103,59,101,110
107,64,111,121
105,61,108,118
→ 111

94,80,95,57,109,78
133,113,87,131,53,104
→ 95

130,92,145,138
60,74,100,101
→ 145

89,132,140,117,127,115
96,72,103,125,88,149
→ 140

81,109,78,122
111,56,82,107
97,102,108,115
→ 82

66,138,135,143,64,79
62,135,136,154,80,51
→ 135

134,140,78,131,92
133,155,103,145,112
→ 78

51,119,95,72
103,101,95,104
→ 95

140,96,73,114,136,119,104
100,100,99,97,74,114,102
100,125,99,82,95,80,127
→ 99
---
[[107, 56, 110, 108, 94], [100, 109, 96, 92, 93]] -> 92
[[62, 117, 131, 121], [81, 100, 145, 73], [52, 110, 89, 75]] -> 89
[[142, 85, 72, 114, 91], [90, 120, 116, 89, 63], [142, 149, 47, 88, 74]] -> 88
[[68, 155, 86, 124, 128, 97, 64], [67, 156, 88, 125, 129, 95, 62]] -> 95
[143, 155, 100, 64] -> 100
[86, 153, 70, 64, 103, 117, 47] -> 117
[[126, 109, 121, 107, 90, 97, 120], [133, 96, 89, 91, 96, 82, 94], [54, 106, 81, 116, 119, 107, 110]] -> 107
[[100, 81, 118, 88, 80, 100], [58, 107, 94, 69, 107, 128], [119, 76, 98, 95, 80, 127]] -> 80
[117, 80, 88, 139, 57] -> 139
[135, 101, 142, 96, 62, 68, 150] -> 68
---
 98 155  52 133  49  77 118 result: 49

 96  94  67  55  88 145  69
116  99  97 102  95  84 104
 83  99  97  80  95 126 104
result: 88

 78 118 100 114  86 128  93
118  87 113  84  91  72  60
result: 86

105 107  77  69 140 111  98 result: 140

127  81  87  84  93 107  99
 58 131 101 134 116  93 102
result: 93

 55 138 150  94  65  98  93 result: 65

101 103 156 151 103 100  99 result: 103
---
 83  56  95 108: 108
115 136  85  62 111  59: 59
 86  59 110 114 107: 107
 95 108 130 140 120  81 128: 128
122 101 124 106 142  97  81: 81
 55  48 130  55 103: 103
---
[[66, 113, 140, 66, 130, 128],
 [66, 65, 76, 150, 135, 137],
 [67, 139, 63, 63, 113, 115]] --> 128

[[106, 87, 143, 150],
 [101, 127, 96, 110],
 [128, 73, 86, 83]] --> 150

[[93, 107, 122, 101, 91, 90],
 [101, 101, 96, 99, 105, 102],
 [93, 129, 142, 113, 95, 91]] --> 90

[[66, 107, 81, 96, 111],
 [81, 75, 117, 78, 115],
 [88, 108, 58, 103, 90]] --> 111

[[49, 121, 153, 86],
 [96, 57, 142, 94],
 [57, 126, 105, 79]] --> 86

[[140, 57, 136, 126, 135],
 [106, 103, 64, 95, 74],
 [49, 145, 104, 82, 99]] --> 135

[[115, 86, 127, 74, 139, 128, 65],
 [121, 131, 70, 63, 138, 104, 59],
 [116, 108, 118, 129, 84, 62, 78]] --> 65

[[146, 142, 72, 123, 61],
 [98, 89, 104, 101, 102],
 [70, 54, 125, 96, 127]] --> 61

[[107, 102, 108, 101, 95, 98, 106],
 [55, 106, 60, 109, 108, 105, 117],
 [114, 133, 113, 108, 79, 75, 119]] --> 106
---
106,103,101,94,102
64,110,69,72,155
100,107,93,98,95
==> 72

97,121,122,86,106,82
87,101,74,111,120,102
81,147,128,78,132,62
==> 120

130,72,62,51,48,56
105,136,100,78,106,45
84,91,127,121,114,146
==> 106

117,109,114,101,102
124,118,103,104,79
94,148,96,74,121
==> 104

95,107,122,57,70,121,68
107,97,94,87,65,117,109
95,105,116,76,96,107,75
==> 117

108,100,91,82
141,95,74,125
65,101,132,146
==> 74

109,137,131,71
93,131,156,89
147,84,81,86
==> 156

104,94,96,97,104,96,107
101,116,98,98,80,105,86
106,50,98,98,155,79,146
==> 105

89,101,122,94,87,85
120,95,50,106,129,129
96,51,77,78,73,88
==> 129
---
[[ 98  92  96  87 124  75 100  82 115 127  84  96 107 113]
 [114  99 101 105  87 103 101  98 104  85 119  98  80 101]
 [114 102 103 109  89  97 122  92  94  97 139  94  95 122]
 [ 90  94  88  87 107 111  92 105 109 106  95 100  98  90]
 [115  95 104  91 108  97 117  84  97 103  89 108 118 108]
 [109 102 112 101  97 107 104 104  92  93  99  89  92 115]
 [104  92 107 104  85 102  63 112 110  72 142 127  87  68]] >> 87

[[ 57  79 105 147 107  74 148  59  89 107 104  76  89]
 [145  87  45  74 133  50  96  53 102  90  58  53 152]
 [ 98  97 120  80 101 100 115 114 113 150  79 150  50]
 [123  57 109  64 111 109 117 134  53  60 147  55 138]
 [ 51 109 131 133 145 131  53 145  59 120  65  50 122]
 [106 101 108  63  77 152 113  81 122 142  64  87 110]
 [ 81 152  53 102 116  62 102  75  56 146  45 154  74]
 [133 124  49  88 115 142 124 131 128  96 129  81 109]
 [ 98 134 146  48  77 132 122 121  75 113  79 140 117]] >> 140

[[ 90 110  96  98 131  98]
 [110  73  99 117 103 106]
 [109 120 127  90 105 101]
 [ 78  89  88 123  92  98]
 [ 97 113 108  96  96 103]
 [ 97 145 123 112 122 102]
 [106  86  83  91  67 105]
 [ 88  97  57 102 108  99]
 [114 110  79 111 110  99]
 [106 122  90  95 100  99]] >> 100

[[ 96 102  89 123 120 114  79  98 109 111 116]
 [ 97  72 113  78 106 108 119 138 102  92 101]
 [ 90 103 102  83  77  86 110 104  99  89  76]
 [ 97  69 112  85 115 116 115 142 107  96 108]
 [125 109 141  89 106 114 133 109 130 114  87]
 [109 109 133  90 100 113 125 117 136 110  79]] >> 110

[[105 126  78  89  80 102 128  99 153 122  75]
 [107  89 139  71  76  80  78  86  88  85 146]
 [ 76  72 139  74  68  89  74 113  88 123 109]
 [ 61  81  78 105  88  97  83 151  84 122 108]
 [ 63  81  77 105  92  98  84 153  85 120 109]
 [123  91 108  94 135 140 121  71  72  82  77]
 [127 147 101 110 135  84 113 112 123 114  79]] >> 114

[[ 79  95 107 104  92 100  78  87  93 115 123 141]
 [ 82 115  93 119 126  76 107 120  99  82  87 100]
 [123  94 105 113 120 103 106  90 119 124  85  93]
 [ 80  94 105 109  92  99  80  79  95 106 122 138]
 [ 83  93 100 115  92  96  83  72  94  98 122 128]
 [ 84 101  89 109  86 117  96 109  83 136 126 119]
 [ 81  99  96 111  86  59  83 107 105  78 118  94]] >> 118
